rotation steps, each row followed by its count of steps
The counts run from 0 to 347.
[179  97 117  77 151 136 144 113  63 170 117 114 133 115 105 106 151 148
 130 105 133  72 141 108 145 116 124 105 138 120 105  85 171 111 127 148
 125 133 144 118 118 119 108] | 190
[130 112 156  87 126 119 144 135 114 164 127 113 112 130 144 108 122 127
 126 128 147 134 151 121 131 105 137  97 149 127  95 124 147  33 146 154
 130 129 141 160 142 149  56] | 337
[135 111 147  97 158  85 121 126  87 166 129 122 136 119 141 110 108 111
 102 105 146 111 120 144 117  96 169 102 181 161 104  87 134  70 122 133
 118 115 144 147 103 156 108] | 343
[143 101 107 108 144 104 168 135  73 162 127 119 131 148 112 111 160 131
 144 124 174  75 127 105 126  99 146 119 157 144  94 103 160  81 124 163
  95 160 116 142 124 133 108] | 193
[156 106 122 106 157 108 116  95  73 151 114 114 120 122 136 101 156 112
  91 107 115 119 128 144 136 109 178 107 149 137  90  83 132  76 128 132
 158 127 142 149  92 142 135] | 226
[141 133 122  92 154 125 108 133 108 160 140  94 122 138 127 126 145 139
 117 122  95 145 141 129 143 108 148  88 122 125  68  78 118  42 135 124
 169 133 149 156 112 132 117] | 37
[143 106 121  94 147  97 163 152  85 139 138 106 151 160 127 140 154 135
 136 123 154 114 138 119 111 123 137 120 159 143  86 104 147  45 129 154
 111 137  98 166 143 138  98] | 203
[156  83 130  89 159 147 134 123  60 149 101 126 138 128 124 107 174 130
 115  98 118  85 136 120 133 130 112 104 132 131  76  78 139  87 121 132
 136 161 135 127 117 130 135] | 128
[120 137 137  97 129 109 109 111 111 173 122 115 132 129 117 104 148 109
 122 129 110 127 143 127 141  77 164  93 153 119  87 101 124  47 113 128
 131 130 104 178 134 125  80] | 230
[137  98 108 111 116 122 108 118  99 195 101 132 131 139 107  99 138 120
 121 107 126 112 152 115 160 107 138 103 158 107 101 111 105  59 133 156
 133 149  92 167 136 121  81] | 53
[133 111 119 102 123 110 101 113  82 162 111 136 150 128 125 100 149 114
 121 112 125  90 138 134 130  84 151 115 166 135  65 106 107  70 122  96
 118 149 127 161 146 151  96] | 42
[189 108 127  49 142 123 139 125  80 161 125 115 112 132 122 134 161 132
 107  95 126 110 142 128 127 132 124 102 131 107  77 106 171  75 151 133
 145 123 149 128 126 122 102] | 20
[160 116 125  84 160 122 159 158  98 171 148  94 110 151  99 132 152 143
 150 138 143 130 142 113 152 115 132 100 130 130 106  97 162  51 139 184
 128 141 124 153 117 110 101] | 196
[176 108 106  90 162 104 140 129  73 147 138  94 117 124 128 121 124 149
 118 112 147 114 129 136 132 115 168 112 147 155  98  94 149  77 147 148
 150 117 174 125 104 154 126] | 279
[136 107 144  99 142 112 138 145 105 171 123 132 111 153 122 114 157 109
 124 147 140 109 130 125 144 103 124  88 154 139  70 103 143  53 117 143
 102 178 113 148 129 105 104] | 132
[165 124 120  77 167 128 106 137  70 171 162 103 136 116 114 110 130 142
 140 119 125 124 128 147 142  94 165 113 131 145  95  79 134 100 140 127
 159 121 178 125 110 138 114] | 101
[135 112 121  96 143 145 109 106  88 163 101 108 142 120 128 107 163 129
 110  86  90 122 149 117 147 124 145  92 130 100  95  76 115  65 138 135
 165 128 125 154 110 143  99] | 233
[167 108 125  70 149 105 123  97  72 138 112 116 146 114 130 127 144 122
  92  93 116 101 137 138 121 104 155 113 151 135  80  97 147  73 113 109
 148 104 135 146 119 144 115] | 31
[163 105 115  86 139 111 136 152  92 151 140 106 123 155 123 127 161 141
 127 116 121 153 136 134 122 132 137 110 136 119  63  99 122  44 169 138
 148 143 141 145 133 141 100] | 214
[147  96 115 106 141 106 127 133  89 183 125 135 130 163 104 109 167 108
 134 122 138 111 129 125 142 115 145 107 163 126  97 104 122  72 119 157
 112 165  81 170 124 108  98] | 310
[117  96 132 124 163 126 117 113  68 153 110 115 153 126 132  87 147 121
 117 116 124  95 132 129 126  96 154 106 158 155  89  62 101  71 111 124
 144 156 136 151 103 156 121] | 236
[161  87 153  81 155 146 121 108  86 188 101 115 124 102 118  93 117 130
 107 104 127  83 148 114 160 112 126  87 139 131 125  85 158  95 120 152
 145 133 139 125 107 111 107] | 252
[147 109 142  75 126 102 116 122  85 164 130 128 134 135 126 106 139 106
 126 141 136 113 138 157 123  83 167 121 157 148  76 127 139  60 128 112
 128 123 135 168 154 133  79] | 220
[138  81 131 105 147 132 110 116  68 186 101 142 145 116 125  79 130 117
 117 100 145  71 129 130 140 105 136 106 166 144 100  84 117  97 118 132
 120 156 134 129 119 134 106] | 245
[163  85 157  79 169 136 123 120  79 177 129 115 138 120 115 114 145 129
 117 128 103 115 140 144 149 114 133 102 129 135 114  75 141  83 106 147
 161 136 118 151 117  83 121] | 314
[141 141 108 102 136  90 111 129  99 181 165 106 144 134 102 133 140 129
 147 136 126 129 132 132 143  77 172 102 148 131  86  86 127  69 113 117
 116 134 113 173 133 126  91] | 292
[156 113 142  85 139 100 125 108  84 148 130 128 125 123 136 103 149 105
 118 146 129 109 128 150 125  74 170 112 148 146  67 110 161  73 116 105
 124 141 150 156 130 131  99] | 219
[139 116 141  93 172 116 154 121  70 156 134 108 142 120 120 123 148 131
 137 124 145  85 124 116 128  90 145  99 144 148 103  66 173  94  92 144
 104 142 131 137  95 118 126] | 5
[139 104 141  99 147 109 123 160 116 168 135 105 125 135 132 125 109 152
 109 107 116 161 135 133 133 130 132  84 147 136  84  80 109  38 157 137
 139 134 146 137 121 158 100] | 152
[126 112 111  95 142 100 131 130  79 130 122 111 155 144 138 120 154 120
 120 115 140 110 136 136 115  99 163 129 165 152  70 104 114  42 123 122
 132 127 123 170 133 167 104] | 33
[166 109 149  71 161 113 144 118  72 143 138 104 135 116 124 137 154 142
 114 121 109 115 133 135 120 110 137  92 124 137  74  78 174  78 112 115
 133 124 146 133 116 120 124] | 208
[130 116 133 105 150 109 154 150 111 177 124 104 110 143 120 121 129 143
 120 115 141 119 142  95 152 129 124  71 148 123 115  79 136  44 135 188
 117 148 112 142 103 131  95] | 258
[151 101 151  93 153 155 127 119 101 184 107 105 106 114 115  99 135 135
 116 118 124 103 151 104 168 113 117  81 128 120 115  83 148  72 128 172
 148 141 148 133 103 110 109] | 251
[142 144 110  92 126  96 144 136 109 155 145  91 130 130 113 126 137 136
 145 141 148 121 143 123 137  81 171 116 147 131  91 121 155  42 134 144
 126 115 138 170 138 148  78] | 283
[149  95 147  85 147 166  98 134  85 192 115 118 144 114 112  94 122 139
 131 102 106 118 153 120 158 115 113  90 135 120 107  83 107  77 134 132
 162 143 142 137 127 116  88] | 242
